In the data rows, 50 means zero.
Here is a table of points, one per row:
23:52:36:42:67:69:70:37:43:63:60:16:45:29:27:26:54:57:39:44:60:60:57:43:48:67:46:65:54:40:59:51:46:43:67:52:52:54:57:49:68:28:34:44:64:70:36:65
23:39:44:78:53:20:18:35:49:64:65:63:34:44:40:45:54:45:52:76:31:49:46:23:59:67:34:53:66:57:41:53:74:32:50:44:68:57:27:34:85:51:57:42:59:38:07:53
51:44:57:36:67:15:31:41:80:55:10:32:33:67:45:42:50:56:52:60:66:68:56:52:60:44:36:35:51:46:53:80:58:55:66:46:69:36:30:58:33:31:39:59:70:55:30:52
45:69:46:66:64:43:69:54:21:45:60:53:51:28:66:57:55:51:28:48:77:53:71:56:86:38:54:70:45:41:52:61:70:52:78:39:58:58:47:56:27:60:59:45:40:51:48:48
55:50:28:28:46:42:55:60:60:57:44:45:27:51:30:36:44:52:32:56:67:65:59:47:67:48:43:53:58:50:55:82:63:48:67:54:69:49:44:69:57:23:25:36:65:88:62:64
50:55:41:55:46:45:39:43:50:54:68:39:57:40:76:47:52:50:46:66:66:45:65:32:67:48:52:37:67:58:48:81:53:65:57:48:42:41:40:62:49:55:72:54:55:39:30:54
64:42:45:40:49:39:47:29:48:68:63:00:38:40:46:45:46:54:33:84:83:48:18:46:50:44:38:63:72:56:48:64:35:63:63:43:89:29:65:29:54:55:10:59:59:50:14:49
45:44:49:57:51:70:67:51:66:59:58:54:18:60:33:52:54:69:28:58:32:42:55:48:42:64:46:54:55:54:30:46:52:35:63:57:49:49:46:56:55:46:53:41:47:30:34:36
49:47:59:46:45:35:26:73:75:77:32:42:15:52:50:49:45:36:52:36:48:36:54:60:65:71:38:31:53:50:43:88:38:32:55:41:60:65:40:84:50:39:33:54:62:49:49:56
45:62:41:53:51:64:88:65:59:47:70:26:44:59:30:61:25:59:47:44:46:24:55:50:47:78:62:52:89:46:33:50:61:41:67:55:68:59:72:73:69:37:26:31:65:38:47:47
37:63:59:39:47:72:78:61:46:55:65:46:45:52:48:39:56:44:44:44:69:45:53:49:39:46:38:54:35:54:52:52:52:37:41:38:44:78:66:44:49:40:32:30:37:52:33:25
51:31:60:33:36:57:70:56:39:48:76:04:25:40:55:50:26:65:44:44:70:48:45:50:73:61:40:99:55:56:55:69:62:39:69:35:66:38:79:63:70:39:09:40:46:41:25:34
67:34:27:69:64:64:65:36:60:57:66:48:31:30:54:70:37:51:38:60:58:13:57:48:88:70:76:52:81:46:53:69:72:59:83:61:64:29:48:59:34:32:64:59:74:29:28:26
56:67:45:63:51:37:29:29:59:55:63:41:37:24:37:55:47:44:42:71:38:48:53:34:35:64:26:71:70:52:48:61:76:40:56:40:65:34:28:22:69:40:45:49:79:44:30:52
31:51:42:62:43:24:17:30:49:46:66:61:37:27:36:63:50:50:58:54:42:37:38:56:80:90:49:64:67:59:55:85:70:47:42:48:58:59:43:34:84:30:56:47:55:46:30:21
20:85:38:30:68:74:76:61:58:42:64:29:67:51:19:21:29:40:16:64:66:54:61:38:71:64:60:60:66:44:65:54:47:58:68:58:64:52:78:52:69:38:36:32:52:75:52:60
51:71:42:78:53:49:46:53:32:34:75:36:66:29:72:39:46:53:39:50:63:43:75:37:70:33:48:27:63:27:63:57:65:55:73:46:54:36:47:53:24:63:37:69:36:61:43:48
43:62:47:39:62:32:18:70:59:82:42:60:32:40:37:37:42:90:27:73:95:33:89:43:50:85:25:47:74:67:35:89:50:68:39:42:64:52:59:47:49:49:20:43:71:61:26:35
26:30:48:37:34:26:58:33:54:51:41:26:27:46:45:61:34:59:52:40:48:35:56:37:64:69:62:87:68:56:63:74:27:63:57:45:62:23:51:23:47:34:38:65:53:52:50:45
36:44:44:57:40:13:21:39:48:65:66:35:38:45:38:78:38:36:61:51:31:46:38:38:86:85:33:52:79:61:40:55:87:51:58:16:70:52:45:54:88:49:35:58:57:35:16:24
53:46:46:44:42:51:36:48:45:45:52:35:44:31:50:43:50:55:57:68:40:59:39:33:44:49:52:33:53:55:48:42:42:56:42:45:38:48:49:43:34:47:48:46:54:41:61:42
29:50:42:61:45:29:61:74:32:51:87:42:24:32:72:58:16:82:45:25:76:60:56:41:60:83:47:67:67:40:27:66:60:50:70:37:65:47:66:61:55:56:30:41:75:31:45:06
36:50:75:64:50:65:52:39:47:62:57:43:37:23:64:48:55:60:33:65:54:36:50:32:30:83:48:45:63:63:44:81:40:68:57:04:91:37:53:28:54:17:19:56:77:43:42:49
31:51:39:38:52:52:29:44:42:78:65:52:55:36:56:40:43:42:45:65:68:23:47:50:69:65:36:53:70:56:57:43:68:51:42:42:65:72:50:41:47:39:36:51:42:49:21:52
47:74:59:46:52:67:43:46:34:54:56:33:56:67:52:39:31:51:39:55:43:56:48:39:54:80:71:38:55:48:46:48:37:35:44:57:49:63:55:67:68:42:40:37:68:66:34:36
37:42:58:45:27:17:41:36:51:41:61:57:45:24:46:66:52:47:54:64:42:37:46:58:67:67:62:67:67:58:49:57:55:32:57:35:58:48:50:55:83:31:50:44:55:55:32:39
36:60:43:45:68:59:57:49:47:63:54:33:71:47:36:42:47:47:33:67:62:61:60:46:51:57:54:58:45:55:60:55:53:44:79:73:71:44:60:36:57:23:33:48:52:48:47:67
10:45:38:38:85:49:70:40:69:69:66:33:39:27:46:00:40:73:37:65:54:61:68:35:55:74:42:78:62:56:47:56:50:57:77:49:63:53:41:34:70:41:31:27:70:41:30:65
66:50:38:46:54:65:50:35:51:79:70:39:40:51:43:35:61:62:41:52:46:30:58:35:48:60:44:64:57:63:45:46:33:55:59:59:65:38:37:40:45:48:30:36:61:58:17:52
43:53:70:48:52:67:79:49:56:40:51:51:41:47:51:51:39:60:37:41:68:42:36:25:40:67:48:59:56:54:44:59:51:54:76:28:59:58:46:35:60:35:26:58:44:52:34:52
67:53:53:62:53:27:51:53:77:59:32:54:16:76:46:56:48:55:54:52:64:43:63:54:43:65:40:34:69:37:53:91:59:49:53:57:63:53:48:78:48:34:23:30:45:40:32:49
25:75:47:49:50:63:47:55:58:91:56:44:57:41:51:48:38:39:44:65:62:40:53:44:77:96:75:35:62:51:40:60:50:41:64:53:50:48:37:58:61:39:41:19:55:51:38:51
62:48:62:48:65:66:62:58:60:69:57:44:51:32:71:70:36:41:30:66:54:32:47:18:30:95:64:53:86:47:34:94:36:37:52:13:74:39:22:29:67:29:25:60:60:55:02:44
49:69:55:50:48:77:76:61:63:40:52:53:66:31:49:60:33:52:42:47:54:53:48:49:41:60:39:57:47:44:38:51:46:52:50:29:64:61:36:45:41:35:36:46:46:50:30:58
46:44:50:40:52:47:52:51:38:45:55:52:56:65:43:55:60:57:55:56:48:49:52:35:54:49:60:66:53:31:43:57:48:58:45:48:55:56:43:50:38:51:56:48:54:46:54:49
60:53:43:53:41:23:34:32:42:58:73:35:38:49:57:63:42:50:41:52:35:59:35:50:59:72:51:74:61:51:35:75:71:54:54:36:68:44:56:53:90:49:41:52:59:26:42:38
64:24:55:52:38:59:70:50:59:53:54:61:38:52:44:58:35:52:64:46:47:17:63:62:53:77:63:59:50:46:52:60:55:53:51:47:72:46:53:45:55:52:67:31:56:49:39:37
37:50:58:49:52:48:41:70:60:41:32:52:16:73:62:43:45:50:40:28:49:50:40:71:61:57:29:43:51:49:43:79:54:52:52:49:48:53:50:66:53:38:17:39:33:68:48:55
25:64:50:21:51:62:84:58:44:79:61:23:61:28:19:27:33:35:41:70:66:74:55:29:58:57:39:61:80:39:66:66:51:67:89:64:94:37:78:46:60:41:26:44:67:66:19:46
57:38:49:46:55:35:66:64:56:42:67:41:22:36:49:52:63:56:47:36:38:50:63:61:66:66:38:75:27:33:42:39:37:49:66:58:41:45:65:38:65:27:59:42:41:48:50:65
24:74:37:47:54:55:58:60:57:83:67:31:88:61:34:35:39:27:35:84:53:44:65:36:73:93:56:44:74:51:21:68:38:40:71:62:47:46:59:48:63:28:29:37:87:67:26:54
65:60:48:62:49:61:61:52:51:57:52:53:48:57:51:67:42:58:62:51:49:43:50:63:44:60:59:43:58:68:26:41:51:54:32:71:49:59:59:58:62:42:41:64:47:40:48:52
53:59:32:39:57:72:43:27:46:72:61:41:60:50:20:63:43:28:39:63:50:24:58:38:33:74:74:35:79:72:22:57:63:53:68:79:66:27:54:65:36:38:53:28:58:32:24:59
48:59:60:78:61:36:65:70:26:56:91:27:21:27:52:47:43:55:22:60:71:54:57:45:77:33:64:60:56:37:56:69:71:72:89:27:67:35:48:58:43:43:49:76:46:57:28:19
55:64:39:57:56:52:63:33:75:66:63:34:37:42:44:47:40:62:19:47:34:40:65:42:27:54:52:65:55:47:35:55:44:55:47:54:54:61:71:43:55:46:33:25:51:48:10:51
68:35:60:34:37:53:37:40:67:57:58:43:48:25:58:73:48:49:28:50:49:40:34:32:54:70:67:63:60:50:47:76:49:64:67:53:61:36:42:37:52:46:41:50:87:51:31:64
57:17:45:37:42:38:61:63:46:58:50:21:31:44:41:67:62:47:35:45:57:67:47:55:57:61:62:73:59:32:53:58:76:51:54:43:72:32:59:39:58:57:50:37:51:42:49:43
54:63:48:44:35:56:42:47:59:77:65:50:56:53:53:60:45:53:33:62:71:38:60:62:58:67:55:71:59:45:52:56:37:39:57:51:41:53:37:51:58:48:51:39:49:49:34:51
32:60:53:45:54:47:43:62:46:64:51:77:53:35:63:57:64:82:55:51:56:46:55:43:46:68:56:35:77:58:41:53:56:41:38:57:55:26:62:36:57:56:50:46:82:35:49:35
34:57:52:28:67:57:66:54:48:48:59:40:59:49:45:28:38:30:30:53:68:44:49:44:53:65:42:57:47:59:50:48:53:56:56:63:63:65:50:56:61:51:34:45:50:60:54:56
70:55:68:40:56:45:44:43:59:54:37:37:26:50:56:46:27:54:31:61:57:63:55:36:46:68:17:37:66:38:43:81:58:48:53:29:59:58:41:61:36:16:34:70:56:60:48:73
65:28:60:70:33:44:54:43:59:59:58:33:42:51:45:61:54:43:55:54:51:68:52:51:60:76:53:79:72:56:39:69:43:47:54:39:51:46:73:59:61:65:30:60:57:38:48:35
72:41:40:48:58:62:32:55:52:55:48:45:62:43:56:38:38:30:58:74:62:40:55:40:47:40:46:63:63:58:58:48:45:61:63:47:61:49:58:25:50:57:39:50:54:58:49:42
54:44:42:54:61:37:67:38:52:59:41:48:10:47:52:22:50:65:45:47:25:47:47:42:47:51:32:93:50:30:40:53:43:49:72:43:39:41:61:35:69:54:53:41:64:56:33:61
60:61:26:59:72:36:54:47:50:61:58:21:29:27:62:43:55:74:41:50:27:50:70:48:51:60:43:70:36:43:62:47:53:58:83:40:56:50:51:47:51:65:46:62:52:58:36:58
41:30:44:47:63:36:38:44:54:60:72:82:54:38:61:60:38:75:47:55:60:59:55:59:58:66:64:49:66:66:51:53:46:54:56:42:57:46:43:50:46:46:47:37:66:47:58:47
These points spread out most along one direction. Take the direction at right angles to it along which they spread out most. Then take the direction at right angles to both along which they spread out most. Go by this last direction. For each point below, how far along it does it lie, from 0 to 99? The average is 50, and the first point in the table lies past the average. One standard deviation of the points above along it is 16.
37:63:37:78:42:53:29:39:43:58:67:45:44:48:57:55:42:45:47:59:48:56:64:45:72:29:50:22:57:52:41:63:66:42:35:52:68:56:60:37:72:64:52:62:58:52:31:34 47
30:37:53:46:72:25:33:34:75:76:70:56:34:23:55:38:53:91:55:60:39:51:59:32:38:80:36:71:53:46:20:51:49:37:60:39:65:24:54:46:49:61:46:33:69:60:41:44 56
52:45:54:72:54:50:65:54:37:69:75:24:44:33:56:45:33:55:30:65:62:50:48:68:82:43:53:20:59:36:36:85:62:47:67:35:46:42:49:47:61:65:39:56:53:48:32:15 60
43:48:49:67:44:53:56:57:46:53:48:53:63:62:45:60:53:54:43:41:56:46:40:39:42:55:45:57:36:40:64:47:56:51:49:47:51:46:54:59:50:39:49:39:51:47:48:38 36
66:63:47:41:73:86:66:46:53:29:48:49:48:30:45:77:52:47:23:69:69:53:44:37:39:62:35:49:50:52:46:60:45:49:66:18:62:39:48:28:49:49:47:58:68:51:23:75 52
41:44:52:50:55:50:54:44:48:59:39:60:57:43:49:39:45:33:52:56:50:50:50:63:41:49:45:37:53:47:49:46:48:56:40:54:51:42:34:56:59:54:34:62:44:40:45:47 31
57:38:64:62:52:90:87:41:60:58:80:25:09:46:38:99:28:45:47:69:61:46:46:46:47:86:46:75:92:33:17:70:64:64:76:26:99:26:36:66:62:30:18:26:60:11:05:41 78
51:46:46:37:32:64:52:63:57:75:70:13:37:38:54:54:53:56:20:61:76:43:66:55:66:68:51:69:69:41:42:57:46:42:73:27:82:65:64:42:72:35:12:27:50:46:11:14 71
68:37:57:57:51:64:68:45:56:53:49:45:41:41:35:76:31:69:31:48:58:14:43:26:53:66:61:64:65:47:31:56:45:52:50:33:62:36:48:48:75:28:42:35:60:43:39:61 52
69:51:64:53:53:49:43:37:63:66:36:48:37:62:44:65:45:58:49:20:49:48:54:53:51:65:42:30:80:71:24:61:53:49:61:56:63:58:39:75:50:40:62:39:65:53:36:47 20
44:46:45:52:53:58:47:64:53:56:57:48:42:58:41:57:50:56:61:55:51:51:50:62:37:39:58:58:58:43:49:52:56:54:58:39:54:49:51:34:56:58:60:47:45:56:57:58 39
40:59:57:50:46:64:26:41:45:47:66:56:64:45:36:58:43:49:45:74:48:45:48:48:56:53:34:41:48:41:30:51:64:52:45:30:70:61:29:31:59:41:42:71:69:38:17:43 49
53:68:51:51:63:75:35:48:44:54:74:72:52:30:37:47:37:68:41:53:78:51:62:31:26:81:49:45:63:57:21:63:56:44:42:14:76:20:50:29:44:49:42:45:81:42:32:58 52
53:78:47:35:54:55:34:40:48:60:89:49:46:44:42:47:47:44:38:57:80:35:61:44:67:49:40:59:64:67:53:47:45:44:50:50:61:76:66:23:57:41:21:37:59:60:11:38 56
